Named turns come first, each shown by rows before and after it. Which turns, in which order, take the first row of each pair that follows to the second? Write the first one first, as in the answered first pair.
k_194:
[ -3.6  14.9  14.1  -4.1 -11.9 -16.9 -18.0  21.8  -1.5] => [  7.3  20.2  14.8  -7.2  -3.1 -18.7 -15.2  16.7   5.4]
[ 26.4  14.1 -32.2   3.5 -32.3   5.0  10.5  -4.1  12.7] => [ 23.4  23.3   6.7  33.5  14.5  18.7  18.8 -15.1  10.8]
[ 17.3  10.7   6.0  -0.4  -6.1 -19.3   7.1  18.5   8.2] => [  7.1   8.4  16.5  13.5   3.2 -13.4   7.0  23.6   2.1]
[ 14.8  -5.6 -32.2  -9.3  -6.9  13.3  23.1 -19.8  -0.9] => [ 11.0  -4.6  -6.5   9.8  22.4  20.2  26.1 -22.4  -5.8]
k_446:
[  6.0  -3.2  13.8 -16.7  14.5 -17.9   9.5   7.3 -11.0] => [  0.4   4.9  -3.1 -22.0 -22.6 -11.1  -1.0  14.1  -2.9]
[  1.8 -20.1  -7.4 -19.0  12.7  -0.5  -0.9 -10.8 -22.1] => [ -9.5 -10.4 -13.6 -18.6 -20.0  10.6 -10.9  -6.9  -4.9]
[-19.3 -31.1 -30.5  -8.8 -22.0  27.9  -1.8 -11.7 -23.4] => [-28.2 -21.6  -3.0   5.4   0.3  46.3  -7.9 -16.1 -21.1]
[-11.8   2.9   8.2   8.5  -2.7   7.7  -6.0   6.2  -7.1] => [ -1.9  -5.6   3.0   5.3   8.9  -6.0   1.7   4.9 -16.5]
k_735:
[-13.4  -9.1 -16.9  15.1 -18.3   6.8   4.7   3.0  -7.7] => [ -8.8  -2.5 -15.4   6.2 -29.6   3.4 -10.7   6.8   3.3]
[  5.6  -8.7  -8.0 -23.3  22.1  30.4  -2.4 -36.3  -1.1] => [  8.1  -9.0 -10.9 -27.4  11.7  29.7  -5.1 -34.5   3.3]
[  0.2   8.6  29.2   4.8  -5.1 -27.2   0.3  25.5  -6.1] => [ -4.0   0.4  23.6  17.0   6.1 -19.2  15.4  22.4 -13.8]
[ -5.7   3.3  -2.5   0.5 -23.3 -14.8  -6.1  21.5   0.3] => [ -4.4   8.5   8.8   0.0 -15.9 -20.2  -9.1  19.6  -1.8]
Now pairs of rows:
Between the rows of a pair lie 2 to 3 turns.
[ 20.9  -6.7 -25.3  -6.4   4.0 -11.7  15.6   0.3   1.7] => [ 13.5  -9.1 -25.9  -2.9  -8.7 -15.5  13.1  13.6  -1.6] => k_735 then k_194 then k_446
[ -5.2 -20.6 -34.8  13.0 -18.1  30.4  22.7   3.9 -21.6] => [ 29.0  29.6  34.7  -3.0  14.1   2.5 -18.7  -5.6  27.7] => k_735 then k_735 then k_194
[ 10.2   2.0 -17.3 -35.4  -3.4   5.8 -28.1 -25.6  -0.9] => [-19.7 -13.4  11.5  -6.1  25.8  19.8 -24.1 -17.5 -29.9] => k_446 then k_446 then k_194
[ 7.3 22.7  7.5 -1.9  6.7  5.3 -9.3  6.3 15.6] => [ -3.7  -2.9  -9.0   6.2  19.4   1.5  12.9  12.4 -17.6] => k_194 then k_446 then k_735
[ 24.2  24.9  -4.9 -33.3 -19.7 -27.4 -17.4   7.4  -0.3] => [  5.4  12.0  23.4  24.3  39.2   2.5  17.5  -0.5 -26.2] => k_194 then k_735
[  3.8   5.8  -5.5 -35.7 -12.6 -17.0 -21.6   2.0   5.5] => [-12.5  -1.9  20.8   7.6  32.4  15.4  -1.9 -10.6 -11.9] => k_446 then k_735 then k_735
[ 20.4  -2.4 -15.8 -17.3  15.5 -28.7  20.9  -4.0 -11.0] => [ 16.8   1.0  -0.6 -10.7  30.9 -24.1  19.3  -4.9 -12.8] => k_446 then k_446 then k_446
[  7.8  -7.3   7.4  -8.1  26.7 -16.8   9.4  -5.2   0.5] => [-14.0   3.0  10.2   8.1  -2.3  25.9  -0.2  -6.9  18.6] => k_735 then k_446 then k_446
[  1.8   5.8 -15.5   3.5   2.6  39.8  -1.4 -21.9  13.5] => [ 23.8  -5.7 -34.2 -18.3   6.7  -1.0   7.1 -19.7   2.0] => k_735 then k_446 then k_446
[ -8.9  11.7 -10.7  39.1 -33.5  30.2  21.8  13.6  10.9] => [31.3 27.0 20.5 28.0 26.3 -0.2 22.1 -8.1 24.2] => k_735 then k_194 then k_446
[ 12.7  30.6  32.0  18.3 -12.1 -11.3 -13.9  25.6  31.2] => [ 28.4  11.9  16.8   8.5   7.6 -48.1   8.5  31.5   6.8] => k_446 then k_446 then k_735
[ -3.5  -4.4 -21.0  -3.4 -21.2 -21.1  -2.1  21.3 -15.7] => [  6.2  23.4  16.1  -7.0   2.7 -11.3 -25.2   4.1  14.4] => k_446 then k_194 then k_735
[ -4.8  25.1   7.7   4.7 -31.4  16.1   7.0  -2.0  40.5] => [-7.3 15.1 37.0 23.7 21.3 11.9 21.4 -2.9 17.9] => k_735 then k_735 then k_735
[ 10.1  16.0 -23.8   8.7 -42.5 -10.3  -6.9  12.3  11.7] => [ 18.2   9.0 -31.1   4.6 -34.7 -22.3   0.3  10.4   5.7] => k_446 then k_446 then k_446
[ 18.4  11.9  11.7 -34.5   8.5 -16.1 -26.1 -13.0  10.6] => [-24.9  -2.5  30.1 -12.3   9.4   6.0 -32.4   4.3 -12.5] => k_194 then k_194 then k_446
[  6.1  18.1  31.0 -17.9  33.1   6.6 -22.3  -6.2 -11.7] => [ -2.9  -7.1 -10.2   7.2  26.4  31.5  16.0 -16.1 -26.9] => k_735 then k_735
[ 16.6 -20.4  -5.8 -19.7   4.7  -7.3 -18.8 -34.1 -18.0] => [-14.4 -12.5  10.7  -4.8  -6.4  22.7 -32.6 -27.9 -12.9] => k_446 then k_446 then k_194
[  5.4  -4.9 -21.3  -8.1 -20.0   9.4   0.5  -3.6   2.9] => [ -3.8   3.8   5.6  -7.4 -13.6  17.5 -18.5  -3.7   8.1] => k_446 then k_194 then k_735
[-12.6 -13.0  14.0 -11.4  15.9 -22.3  -9.4   9.3 -14.2] => [-27.5  -3.2  20.6  -7.0  -4.4  -2.2 -23.9  13.6   0.9] => k_446 then k_446
[-32.8  -1.9  43.8 -20.8  27.0  15.1 -32.7  -9.3 -10.7] => [-35.1 -19.2  25.4 -20.8  32.6  17.4 -16.9 -12.4 -30.3] => k_194 then k_446 then k_735
[-12.1 -13.6  31.1  -0.4  53.8   5.5   2.1 -16.7 -26.3] => [-33.6 -26.8 -16.0 -34.4 -24.4  -7.0 -19.2   8.2 -29.1] => k_194 then k_735
[ -8.7   2.6 -14.1  17.1 -21.0  22.9   9.4  16.5  -7.5] => [ 3.7 15.4 29.8  8.5 21.4  0.1 -9.8 17.4 -8.5] => k_735 then k_735 then k_446
[  7.7  11.9   1.4  14.5  -5.6  19.7   8.3 -15.7  19.3] => [ 23.1   6.2 -11.2  -5.6 -13.7 -10.3   7.2  -9.1  17.7] => k_446 then k_446 then k_735
[ 25.3  -2.8  12.0 -33.6  21.1 -12.5   1.8 -35.4  14.9] => [-35.2 -29.7  18.5   5.7  16.1  11.1  13.7 -11.5 -28.6] => k_735 then k_194
[ 29.8   2.8 -14.4  -6.7 -15.5  -6.1 -18.1  -5.8  21.8] => [ -5.1  -9.3  -6.2   0.6 -26.8  -4.5 -29.3  20.6  -1.1] => k_735 then k_194 then k_194
[  3.9   7.6  -8.6 -41.4   1.5 -11.9 -30.5  -2.9 -10.4] => [-21.0  12.6  12.2 -25.9   2.8   8.9 -39.9   2.4 -10.9] => k_446 then k_194 then k_194
[-16.8   8.3  -7.1   1.3 -12.1  45.1 -20.6  -1.7   1.7] => [  3.2  -4.2  14.4  -2.5  46.5  12.0  -8.5  -4.5 -18.2] => k_735 then k_446
[ -3.5   0.9  17.1  15.3  14.8 -21.7   5.4  29.3  -8.4] => [ 26.9   7.8 -15.3   0.3  -6.6 -24.5  13.6  11.5  15.9] => k_735 then k_446 then k_194
[ 16.4  -4.7 -24.4 -30.8   4.9  -2.6   7.6 -26.2   3.1] => [ 11.9  -7.5 -30.7 -26.0 -15.4 -19.9   8.1  -6.8  -3.2] => k_194 then k_446 then k_735
[  5.7  -5.8 -24.9  14.7  13.1  21.8  23.0 -24.8  -7.0] => [  3.0  13.3 -13.6   3.3  -6.7  32.4  -1.8 -23.4  17.7] => k_735 then k_446 then k_735
[ -1.3  -2.2 -20.5  29.9 -35.2  17.4  22.2   9.9   9.5] => [ -3.1  12.3  -7.1  23.5 -38.2  25.3   5.0   4.3  27.1] => k_446 then k_735 then k_735
